50 stands for zero in the data rows.
Some points, one per row:
tensor([52., 36., 51., 57., 42., 59., 51., 61., 84., 52., 46., 66., 48., 42.,
        43., 47.])
tensor([58., 47., 42., 42., 49., 47., 55., 49., 41., 38., 47., 63., 46., 53.,
        42., 52.])
tensor([55., 58., 51., 42., 56., 47., 51., 50., 31., 25., 49., 44., 69., 54.,
        52., 43.])
tensor([62., 57., 43., 41., 43., 43., 54., 39., 37., 40., 50., 54., 49., 54.,
        37., 53.])
tensor([53., 66., 50., 57., 32., 24., 46., 22., 56., 63., 78., 18., 48., 52.,
        56., 48.])
tensor([54., 71., 32., 54., 35., 29., 50., 13., 49., 63., 88.,  5., 41., 69.,
        59., 44.])
tensor([63., 66., 40., 49., 31., 32., 51., 33., 43., 51., 55., 50., 46., 53.,
        38., 55.])
tensor([52., 49., 56., 57., 43., 41., 46., 47., 61., 62., 50., 47., 51., 39.,
        51., 54.])
tensor([39., 55., 50., 49., 65., 57., 53., 32., 44., 39., 73.,  4., 66., 63.,
        63., 40.])
tensor([52., 50., 41., 56., 17., 67., 45., 63., 67., 52., 39., 87., 51., 44.,
        17., 50.])
tensor([52., 65., 14., 28., 28., 65., 40., 41., 30., 51., 52., 69., 31., 70.,
        19., 55.])
tensor([48., 44., 29., 62., 30., 76., 50., 74., 69., 64., 31., 81., 43., 45.,
        28., 47.])
tensor([52., 49., 60., 48., 60., 50., 50., 44., 54., 38., 56., 38., 55., 45.,
        59., 45.])
tensor([47., 17., 77., 53., 93., 56., 63., 81., 46., 45., 38., 61., 44., 53.,
        88., 32.])
tensor([48., 39., 21., 69., 14., 61., 54., 53., 99., 71., 72., 53., 33., 55.,
        25., 22.])
tensor([51., 53., 44., 51., 47., 48., 52., 56., 41., 54., 35., 65., 49., 42.,
        40., 59.])
tensor([66., 73., 36., 43., 34., 28., 49., 38., 35., 45., 46., 60., 52., 58.,
        36., 62.])
tensor([50., 42., 46., 53., 45., 58., 53., 62., 52., 56., 34., 68., 44., 43.,
        41., 56.])
tensor([51., 51., 63., 46., 40., 43., 41., 49., 51., 53., 42., 62., 49., 39.,
        45., 60.])
Then 24 other points, each followed by its number:
tensor([46., 68., 34., 46., 45., 48., 54., 17., 31., 60., 83.,  0., 54., 82.,
        62., 47.]) 0
tensor([45., 48., 52., 46., 64., 62., 51., 41., 53., 35., 68., 24., 55., 60.,
        61., 41.]) 1
tensor([50., 61., 48., 54., 49., 32., 49., 24., 60., 51., 74., 16., 51., 48.,
        62., 44.]) 2
tensor([25., 32., 68., 50., 75., 96., 56., 56., 47., 38., 59.,  6., 74., 64.,
        65., 40.]) 3
tensor([51., 66., 42., 44., 48., 33., 47., 57., 37., 43., 37., 61., 63., 49.,
        41., 63.]) 4
tensor([42., 38., 68., 51., 74., 62., 47., 51., 69., 38., 59., 27., 55., 43.,
        75., 37.]) 5
tensor([55., 52., 48., 53., 36., 59., 49., 59., 51., 51., 36., 72., 48., 43.,
        32., 59.]) 6
tensor([45., 36., 57., 60., 54., 62., 51., 74., 60., 69., 25., 73., 46., 39.,
        54., 58.]) 7
tensor([39., 25., 68., 63., 76., 52., 58., 82., 52., 78., 23., 67., 40., 42.,
        77., 51.]) 8
tensor([50., 60., 43., 53., 30., 62., 44., 61., 46., 57., 32., 80., 50., 43.,
        23., 62.]) 9
tensor([54., 64., 40., 49., 38., 51., 47., 53., 37., 51., 36., 69., 49., 46.,
        29., 61.]) 10
tensor([51., 51., 57., 50., 50., 46., 50., 57., 40., 54., 36., 61., 51., 41.,
        48., 58.]) 11
tensor([44., 61., 45., 57., 44., 53., 44., 63., 40., 68., 28., 68., 53., 38.,
        37., 64.]) 12
tensor([43., 48., 48., 55., 58., 43., 51., 62., 40., 63., 32., 63., 50., 39.,
        49., 58.]) 13
tensor([49., 54., 57., 47., 27., 53., 38., 55., 51., 54., 38., 81., 51., 39.,
        30., 65.]) 14
tensor([59., 70., 45., 32., 36., 27., 42., 43., 28., 40., 38., 74., 55., 58.,
        31., 70.]) 15
tensor([62., 71., 38., 37., 19., 39., 38., 41., 29., 45., 43., 81., 44., 58.,
        20., 61.]) 16
tensor([64., 60., 35., 47., 25., 39., 51., 36., 39., 51., 56., 64., 38., 58.,
        27., 49.]) 17
tensor([43., 39., 66., 52., 73., 58., 49., 47., 73., 39., 65., 24., 54., 45.,
        75., 39.]) 18
tensor([45., 30., 56., 56., 63., 57., 56., 73., 55., 62., 30., 69., 40., 43.,
        60., 54.]) 19
tensor([49., 50., 55., 54., 50., 51., 49., 62., 43., 59., 33., 64., 49., 39.,
        47., 61.]) 20
tensor([53., 61., 35., 35., 39., 61., 39., 48., 36., 41., 45., 78., 37., 53.,
        22., 59.]) 21
tensor([42., 29., 74., 57., 82., 45., 51., 61., 65., 64., 42., 41., 46., 38.,
        89., 43.]) 22
tensor([57., 52., 43., 62., 24., 33., 47., 33., 80., 60., 74., 44., 44., 44.,
        38., 37.]) 23
Which three of these numbered points are nearest to each point below by angle, seen from the average point of the first points? Their numbers follow each, nearest first.
tensor([41., 35., 72., 36., 37., 53., 32., 53., 59., 44., 38., 94., 51., 36.,
        31., 69.]) > 14 6 9
tensor([56., 55., 51., 39., 62., 50., 55., 41., 31., 19., 58., 39., 65., 58.,
        54., 43.]) > 1 3 5
tensor([62., 72., 39., 30., 57., 35., 55., 46., 23., 23., 45., 51., 71., 70.,
        51., 57.]) > 4 15 16
tensor([43., 38., 66., 58., 71., 41., 60., 70., 42., 63., 31., 56., 52., 43.,
        74., 47.]) > 8 22 19
tensor([59., 47., 36., 49., 34., 55., 54., 50., 58., 49., 47., 64., 38., 53.,
        34., 47.]) > 6 21 9
tensor([55., 63., 31., 58., 27., 54., 45., 53., 45., 63., 39., 70., 50., 48.,
        28., 54.]) > 9 10 6
tensor([49., 66., 45., 44., 47., 44., 53., 27., 33., 52., 70., 12., 59., 71.,
        58., 50.]) > 0 2 1
tensor([54., 53., 45., 43., 55., 58., 49., 55., 41., 31., 50., 60., 48., 51.,
        40., 51.]) > 21 4 10
tensor([45., 40., 65., 55., 42., 58., 43., 69., 69., 62., 31., 81., 49., 36.,
        46., 59.]) > 7 19 20
tensor([39., 37., 57., 58., 74., 40., 57., 72., 39., 62., 36., 57., 45., 41.,
        66., 47.]) > 8 19 13
tensor([55., 61., 48., 47., 38., 48., 48., 53., 37., 49., 37., 67., 52., 44.,
        33., 62.]) > 10 9 15
tensor([60., 66., 44., 47., 41., 27., 52., 30., 44., 47., 58., 39., 51., 51.,
        49., 55.]) > 2 0 15
tensor([63., 61., 34., 40., 40., 38., 55., 34., 35., 40., 52., 55., 45., 57.,
        36., 52.]) > 17 15 16
